Each path below is one point turned by a fixed rotation once a step. After each direction that follows a path, write how fast that rotation turns it, in deg/step (0 if it stays still).
Each turn is a multiple of 5 degrees from 10 to 175, or 0.
Each row of a path follows its step; steps can be skipped.
Rotation 1:
step 0: [ -1  16  -7  -8 -24  20 -15  16 -29  -6  -3 -12  -1  -5 -16  -4 -14  15
  -2 -14 -23 -18 -15   1  -9   7  10  16   3  19 -14  14   0   8  -5   8
   6 -13 -11  12 -17  12 -16   5   8 -22  -7 -16  11  11  12   9  -4  -1
  -7  10  12 -21  -2 -16   8  -9 -10 -19  31 -17   5   1 -14]
step 1: [  4  10 -15 -13 -11   4   0  11 -37   8   6   2 -10 -18  19  -1  -3  -1
 -17 -15  -8 -21   1   0 -12   0  -8  15   6   0 -17  -3  -1 -19 -15  12
  -7  16 -19  19 -22  -1  25  24  -4 -15  12  12   7   8  -7  11   8  22
 -17  16 -24   3  12  -1  21  -2 -17   5  -1   9  -2   3   4]
step 4: [ -2  -2 -25 -17   2 -20 -15   4 -14   7  -1   3  13  -9 -17  11  -7   8
 -11 -37 -17  15 -27  -8   2   3 -18  14  17  -6 -15  12   2 -17   5 -15
 -15 -14   5 -10   0 -20   3  21  -8  -3  14   8  16  11  20  -7  -1   6
  15  -2 -13  -8   3  21  13  15  19   0  -2  -2  12  14   2]
step 5: [  5  20   1 -17 -22   6 -16  -7   9   7  16   4 -14 -11  17  -3 -13  13
   2  -8 -31 -10 -27 -14  -9 -12   6   3   8   2 -44  14  -1   7   2 -11
 -12   2  10   2   7  -1   5  16  -5 -18 -17 -11 -15   3   3   0  -9  -1
  34  -5   9  -6  14   3  -4  10  -5  -4  16   4  23   0  -4]
step 6: [-17   7 -13   4 -31  21  -5   6 -25  13  -3 -16  -8   2  17  11  16   0
 -22 -22  -6 -17 -16  21   8  -8   0   7  -1   8 -15  21   1 -12  -5  -9
   1   2  -6   9  -6  34  10   3  -8 -14  17 -28 -15  -8  -9  13 -22  -7
   3   4  15 -16   1  -9  16 -10 -12  -4   1  -3   2  -8   0]
step 7: [ -4  10 -11  -6   4  18  -2  13 -11  -6   2   3   6 -12   8   5   0  -5
  -7 -21   0 -22   7   2   0  12 -11  25   4 -10 -11  10 -27  -3  -9  15
  34 -19 -13  -1 -13  21  23   0  -4 -15  17   7  19   9   7  -9 -11  -3
  -2   0 -23  -7  19  -4  29  15  -1 -12  21  -8  -5  10  16]
step 8: [ 11   9   6   1  -8 -21 -18   6  -3 -11  18   5  -5  -1  11  14 -10  15
   7 -12  -7  -9   4   0   3  16   5  43  -7  -6 -15   7  16   8 -20  -9
   7  -2 -20  -5 -19   4  14  -1 -19  -5  -6  15  -1   0   9   6  24  11
  13  20  -8   8   8 -23   3   4   0   9  24  35   2   0  12]
step 10: [  3 -11 -26  -1  -7   1  -4  20   6  22 -11 -17 -17   3   2  -6  -2   7
   2 -12 -41  -9  -6 -26 -13  10  -9   8   6  -6  -7  20 -16  -8  -6  10
 -13 -11  -3  10   7  -9  23   5   8  -3  15 -13   1  -9  14 -20  -6  15
   5  -8  -4  -8   2  24   9  17  14  -6  -1  17  32  10   0]
Directions:
[  1  -5  -1   5   0   1   3   5   1  -8 -10  -1  -5  -3  -2   0  -1  -2
   5  -3   3   0   1   4  -5   0  -5   1   3   0  -2  -4  -6  -2   0  -3
   6   1  -3   0   3   2  -1   1  -4   0  -1  -4   2   1   3  -3   1  -2
   1   0   8  -5   2   0   1   0   4   4   1   2  -1   5  -2]  95
[-3 -3 -7 -1 -3 -3 -5  0 -4  2 -5 -2  4  0 -4  2  4  4  2 -3 -1  3  0  5
  6  2 -1 -3 -1  1  1  1  3 -5 -2 -7  3  5  0 -3  3  1  2  4 -8  3  3  4
 -5 -4  0  5  1 -2 -5  3 -2  2 -5 -2 -3 -2 -2  1 -4  1  0  2  4]  155
[ 6 -5  4  2  6 -2  1  3  3  4  4 -2  0 -1  1  4  0  0 -1  1  1  1  1  2
 -2 -3  5  2 -2 -3 -5 -2 -1 -7 -5 -4  0 -5  0 -3 -5 -1 -3 -4  1  5  4  2
 -1 -2  7  2  2 -2  1  0 -4  1 -3 -5 -4  4  6 -1 -2  2 -6  2  0]  65
[ 3  3 -4 -2  1 -3 -1  4 -5  3  3 -2  4  1  0 -5  3 -5 -4  0  6 -1 -2 -2
  0 -7 -6 -5  1  1  1 -2 -6 -2  1 -4 -1 -7 -2  3 -4 -2  7  1  0  5  0  5
  4 -2 -4 -1 -1 -6 -2  0 -1 -1  4  8  1 -2  1  5  0  0  0  2  2]  130
[ -4  -2  -3  -1   2  -7   0   3   0   2   0   3  -3   3  -6   7   0   0
   0  -4  -6  -1   3  -3   3   0   2   0   0 -10   2   0   0  -1  -1   3
  -5   3   8  -1  -2   0   1  -5   0  -1  -6   2   4  -3  -2   0   4  -2
   1  -3   5  -4   3   3  -4  -1   5   3  -1   0   1  -3   1]  60
Rotation 2:
step 0: [-19  34  -8  -8 -15  -1  -7  -1   0  -5  -2 -10 -12   3   0 -21  -1 -11
 -19  -6 -16 -31  -7  10  18 -20 -32 -18  -8  -5 -14   0   2  17   4   4
  14   7   9   3  -3 -26 -11  -9  -6  -2  23  -7  11   1   9 -10  18  -1
  19   0   1   6   9 -40   8  -3  12  34  -6 -10  -7   8 -25]
step 1: [-15 -12 -18  12  12   9  -3 -27  10 -22   2  -4   9  11  16   9  25  12
  -9   4  -8  -1 -14  -1  -7   6  11  -2  -4 -20 -18   2 -11   3  -6  -8
 -24   5  23 -19 -31  13 -22   4  -2   1   8  12   3  -8   0 -26  12  32
   6   9  13  -4 -14 -22 -16   4 -14 -11  24 -19  10  27  -4]
step 2: [  7 -20  13  12  36 -20 -30   4   4 -22  -8 -21   9 -25  15  12  -6 -10
  -1 -14  22  24  -3  14 -10   8   4   8  -5   1   6  -2  21 -16  19  -7
  25  -1   8 -14 -18  25   6  -6  10 -12  -9  14  22   8   6   5   5  -4
  13  14   3  18 -22   6   2  -9 -19  -5  -8  18   3  -5  16]
step 7: [  4   1 -14   2  -3  -3  10   9 -20 -24 -26  -6 -11  -3  34   8  10  25
 -18  -2 -12   0  11  12  -3  22  17  -5   1  -9  17 -26  -5  13  -2 -18
  21  38 -11  -1  -3  13  -7  12 -17   1 -33  10  -3  13   0  -9   8 -11
  -9  10  21  -1   9   7  16   7  -4  -9   9  -7  -1  28   9]
step 8: [ 10  18   0  -9  19  14 -15  10  29   1   0 -15   4   4 -13  -5 -14  -3
 -10  -7  -1  -8   1  16  -2   0  -9  -5  44  -4  18   3   9  11   8   5
  -5  24 -26   8  -4  13 -22   7  13 -28  -8  25  12   3  16  23  11   0
   4  14 -22 -11   3 -19  20  16 -19  11  -5  -6   2 -17  19]
step 9: [ 10  15   7  -1  -8   1  10  13   6   2   3   5   9  -2 -11 -22   3 -23
  -5  12  -8   5   1  -4  23 -12   0  11   5   9  -2  -3  -2   3  -4   2
  -1 -13  25 -18 -14   8   2 -23  -6 -12  15  20   0 -25   0 -20   8  29
  -3 -44 -25 -33   0 -11  -4 -25 -24  -7  -7 -18 -13 -11  16]
step 10: [  2 -15   5   6 -10   3   4 -38  -1  13   0 -43  -6  -3  -7  -5  29   3
   1 -15  24  20   3  -3  31  14  -8   0   1 -10 -21  13  -4   4  18 -12
  -6  -2  19   0   7   4  13   0  16  15  17   2   4 -11 -14  -5   8  -3
  -5  -4  16 -14 -15  19 -15 -27  11 -16  -3  27 -11  -5 -16]
step 11: [-22 -11  24  19  -4   3 -15  -5  -3 -12   9   0  -4 -20  24  20   0 -14
  -8  -2  -4 -19  -3  10  -8   1 -24  -2  -5  14  -6  18  34   6 -10   0
  -1 -14  -2   8   9 -20  22  18   6  -3  28 -11  11   4   3 -19  -6 -22
  20  16   8  14   3  -9  -3  -3   9  24 -21  10   1   7 -36]
Directions:
[-4  2  1 -4  1 -1  3  4  3  4 -1  0 -1  1 -1  5 -2  2  4  0 -6  7  0  1
  1 -7  3 -6  2  2  3  3 -3  1 -3  1  0 -1 -1 -1 -3  5  2  1 -6  2  2 -1
  1 12  1 -2 -5 -2 -3 -4  2  1 -1  3  4  5  5 -2  2  3 -1 -2 -1]  40
[-5 -4  1 -6  3 -1  3  3 -1  8 -2  5  2 -2  1 -1 -3 -2 -1 -7  2  2 -5  6
 -2 -2 -2 -2 -4  0 -1  3  4  1 -3  4  0 -1 -1  1  2 -3 -7 -6 -1  2  3  5
 -3 -2 -2 -4  0 -5  3  0 -5  1  6 -2  3 -4 -6  2  2 -2 -2  0 -1]  125
[-2 -4 -1 -4  2 -1  4  1  4 -5 -2 -3  1  2  2  4 -7 -1  6 -3 -3 -5 -1  5
  4  0  3  1  1 -2 -2  0  1  0  5 -5 -3  0  1 -4  0 -6  5  4  0 -2 -6 -1
 -2 -1 -4 -1 -2  3  5  2  0  8  0 -5  4 -2  1  1  5 -1 -3  5  2]  65
[-2  5  1  1  3  0  3 -4 -1  2  4 -6  0 -4  3  8 -1  2 -5 -2  0  1 -2  3
  3  0 -1 -2 -1  5  1  6  2  5  3  1  0 -1  4  0 -5 -3 -2  0 -7  1 -2  3
  9 -6 -4  2  2  4  0 -1  0 -6  2 -5  1 -1  3 -3 -4  0  3 -2  2]  40
[-2  1 -4 -2 -2  2  5  3 -3  4  5 -2 -1  4 -4 -6  3 -4  5  7 -3  3 -4  1
  1  2 -1  0  1  2 -3  0 -1 -1  5 -4 -3 -4  4  1 -1 -5  1 -3 -1 -1  5  1
  3 -4 -3 -3  4 -5 -4  3  3  1 -2 -3  3  2  1  2 -3  8 -1  5 -4]  70
[ 2 -3  2  1 -4 -3  6  0  1 -1  3  5  0 -2  1  3  1 -2 -3  6 -3  3  3 -2
  2  1  6  3 -1  0  0 -2  1  1  4  2 -3  0  3  6 -6  0 -8  2 -3 -4  2  7
 -5  1  0  1 -4  2  2 -4 -4  4  0  2 -5 -2  0 -4 -5 -2  0  7 -3]  135
